Here is a table of points, one per row:
[ 18   3 -22  26  26  35  16  50   9  -3 -33  36  -3 -29  -5]
[-19  26  24  20  14  27   0  -1 -12 -59  23 -15   0 -14 -49]
[-30  21  25  14   7  12  -9   4  -5 -51  19 -10  -3 -16 -39]
[ 13   7  -4  -3  23  29  20  -3  -3  26  -3  26  10 -11 -13]
[29  5  3 18 17 29 35 26  1  3 -2 36 10  0  6]
[ 19  10   6  17  22  48  21  26   7   5  -1  38  11 -17  -9]
[-23  16  10  -3  21  27  -5  -4  18 -63  -9  10 -13 -91  61]
[-30  18  22  21  15  16 -16  -5  -5 -52   8 -14   1 -36 -47]
[ 13 -11 -15 -29 -11 -31  16 -30 -12  46  40   4  -8  67  56]
[ 24 -11 -20 -33 -13 -34   6 -25  -7  33  30   5   4  55  36]
[-53 -23  12  18 -49  13 -25  -1  41 -49 -67 -43  16 -21 -51]
[ 19  -1 -23   8  16  13  19  37   4  13  -8  25 -16   1  11]
[-16  -2   0 -46 -52 -68   0 -23  -2  22  -6 -62 -35  40  41]
[-37  11  26   7  -3   2 -20 -11  -7 -44  16 -33 -10 -19 -35]
[ 13  -1   8  14  18  29   5   5   5  17  -7  16  14 -26   2]
[-29 -26 -26 -19 -19 -25   1 -54  12  11   3 -29   0  13  28]
[ -7  -3   3 -21 -25 -38  -8  -3   9  15 -14 -47 -22  10  26]
[-13 -12 -29 -62 -53 -61 -15 -58  -5  38 -10 -68 -19  10  30]
[-22  16  54  39  26  59 -27  49   6 -91 -28   7  18 -85 -77]
[22 -4 -3 10 27 40 19 29  8  6 -2 43 20 -6 -7]
[ 30  -5   3   4  30  34  21  32   9   9   4  45  13   4 -20]
[-18  12  37  19  22   8 -13   8  -5 -52  39 -23  -2  26 -21]
[23 -6  3 11 20 25 18 27  0 23 17 30  7 25 19]
[-13  -8  -3 -20 -37 -40 -12   0   7   7 -27 -44 -19  -6  22]
[-24   9  39  36  12  14 -30  10   0 -41  -4 -23   5 -32 -31]
[ 24   3   4  39  31  60   6  52  16 -14 -37  53  24 -51 -27]
[ 45  16  -8  -8 -11 -47 -21  21 -10  75 -52  44 -13 -82 -26]
[-34   6   8 -10 -13 -28 -25 -62 -21 -10  38 -51 -12  17   5]
[ 14   2 -13 -15  11   6   9 -20  -7  36   6  10  11   2  15]
[-26   8  29  -6  -8 -18 -14  -3  -7 -31  44 -28 -19  49   3]
[ 13 -18   3  -3  12 -10   2 -22  -4  34  17  -1   3  29  47]
[ 22   9 -14   9  21  38  33  12 -11  14   8  39  10   9  -6]
[ 10  -1  -2   5  11  22   9  -2   1  21  -3  17   8 -19   4]
[ -8 -10  -4 -24 -32 -43  -3  -2   4  15 -22 -41 -23  11  23]
[ 15 -10 -17 -23  10 -10   4 -31  -7  46  18  -5   7  38  30]
[-37 -35  23  16 -58 -19 -27   7  40 -58 -48 -48  12  45 -19]
[-24  18  33  30  16  25 -11  17  -1 -54  16 -10  -4 -22 -40]
[  9   0 -23 -21   3  13  13 -33  -6  36  10   4   3  -7  12]
[-10   4 -11  -8 -25 -10  15  11   6   6 -23 -24 -15  -5  11]
[-12 -41  -7 -80 -36 -55 -33   6  14   3  -2 -23  10 -29 -14]
[ 38   6  -8 -34 -31 -85 -26 -17  -7 111 -19   8 -28 -48  15]
[-24  -4  26   0 -12 -25 -21 -19  -9 -25  50 -39 -12  45  12]
[  1   3 -56 -17   4  -5   7 -23 -14  46   2   0 -21   0  22]
[ 29 -11  -6   4   4   7  -4   0   3  19  18   5  17  23  30]
[ 19  -2  -2  18  39  44  20  13   0  23   3  40   8 -15 -13]
[  5  -7 -18 -13   6  -5   5 -48 -15  44  23   1   4  10  29]
[22  4 -6 17 24 42 22 11  5 12  2 29 14 -5 -4]
[ 18  -3  -5  17  34  37  17   2   2  26   0  31  22 -16  -7]
[-21 -23  -3 -20  -9 -23  -3 -31  17  -2   3 -34  -3  14  22]
[29 -3 -1 18 27 28 23 17  6 22 17 33 15 28  9]
[ 18 -18 -17 -44  -8 -30   4 -30 -16  44  34 -12   4  58  39]
[-22  -3 -23 -27 -27 -23 -33 -48  -5  38 -24 -67 -13 -39  11]
[ -5 -23  -5  -5 -20 -12 -27   5  15  -6 -34  13  19 -23  16]
[ 29   6  -5   3  15  42  24  27   4   2  -6  43  15 -10 -11]
[  7   6 -29 -23  -3 -15  19 -43 -12  42  26   3   2  29  29]
[ 27 -11 -11   4   5  -8  22   0  -8  39  31  20  -4  58  44]
[ 25   8 -10   0  -1  26  13   7  -2  11   2  24   0 -15   5]
[-27  12  38  35  28  28   2  27  -7 -54  24   4  -4  -7 -37]
[-39  15  12 -26 -16 -42 -15 -59 -23 -12  46 -58 -18  35  -1]
[-10  10   4  16  -9  30  -4  45  19 -20 -58  -1  -5 -76 -33]
[ 15  -4 -13   1   8  13   7  -9   1  22  -1  20  13  -9   2]
[28  0  1 10 27 41 28 21  2 12 11 42 12  1 -8]
[ 12  -2 -31 -10   6   6   4 -32 -11  50  20   0   1  -5  19]
[-32   6   9 -16 -27 -42 -36 -58 -18 -22  37 -66  -7  30   7]
[ 14   6 -42  14  23  34  23  26   5  20 -18  28 -18 -29  -3]
[-32  16  28  45  25  38 -11   8   3 -47  12  -8   2 -28 -42]
[-39  19  17   4   7   3 -26 -45 -17 -28  17 -45  -6 -34 -33]
[ 21   9 -27  19  11  32  21  46   8  -5 -25  40  -9 -21  -8]
There is one direction along which these points spread out most. For each point below, how far along it does it lie, from 0 to 99? 50 is the average, and the first point above lies past it.
[-29  14  19 -11 -10  -7 -21 -38 -18 -33  20 -51  -6 -16 -28] 45
[ 23   0   7  25  24  44  21  26   9   8  -7  34  16 -19   2] 67
[-19   1  -5 -12 -24 -20 -11  -4   5  24 -46 -35 -21 -42  -2] 44
[27 -4  1 -3  3 13 26 11  5 14 14 12  5 31 29] 48
[22 -3  5 34 13 31 16 28  8  8 -8 40 19 -8 10] 64
[  8   2 -12   4  13  12   8 -16  -7  28  11  19   9  -3  18] 49
[ -5  -1  -7 -18  -8  -5  -2  12  13   3 -46 -27   0 -23 -13] 50
[ 26  -5 -10 -16  -1  -8  27  -4  -6  26  40  11   7  70  46] 36
[-19  18  34  28  17  26 -13  22  -5 -57  14 -11   3 -29 -45] 68
[12  2 -6  7 16 21 18 12 -6  7  4 32  6 -5  2] 58
[21 -3 -1 -5 17  9 21  5 -4 21 33 14  6 44 34] 45
[-12  -8  -6   9  -1   8  42   8  25 -26  -1  18  -7  17   5] 55
[-27  26  30  27  31  39 -11   5  -7 -56   7 -14   4 -41 -52] 71
[-50 -44  18 -13 -88 -71 -46 -43  17 -28 -28 -91  -3  64  18] 17
[-13   5   6  18  -2  11  -2  16  10   1 -27 -24 -18 -43   2] 56
[31  2 -9 -8 14 29 34 13 -2 11 10 30 13 19  2] 56
[ 39  23 -11 -16   0 -30 -12  17   0  91 -50  56 -18 -95 -32] 57
[-17 -23 -23 -26 -36 -35 -38 -30   7   5 -22  -7  15 -29  16] 38
[-16  17  37  28  23  33 -10  13   0 -51  37 -17 -10   8 -27] 62
[-10   6  -8 -26 -16   4  -1  13  14  10 -37 -21  -2 -27 -15] 51
[ 15 -21 -15 -35 -10 -30   4 -32 -14  45  28   0  -7  49  48] 27
[-28 -17 -18 -13 -11  -9   8 -29  15 -11  -7  -9  -1 -22  -3] 46
[-19   6  40   9  21  15 -10  12  -4 -49  37 -20   0  30 -21] 56
[17  6  8 21 19 30 18 31  3  5  3 34 13  0  9] 63
[19  1 -6  1  6 19 18 11 -6  9 -4 31  9  0 -5] 57
[-42 -33  26  10 -65 -13 -24  27  38 -71 -62 -39  14   8 -37] 54
[  3   5 -10   2   0   6  12 -26  -4  23  -7   8  12 -15  13] 48
[-30  26  31  11  10  21  -1   7  -7 -56   6 -15  -4 -18 -51] 64
[ 13 -13 -26 -38 -18 -37   0 -41 -14  50  32  -5   0  55  42] 23
[-44  11  14 -11  10 -20 -15 -54 -31 -19  42 -38 -13  10 -19] 39
[ -4 -10  -5 -30 -28 -34  -6   5   9   5 -24 -38 -11   3  10] 38
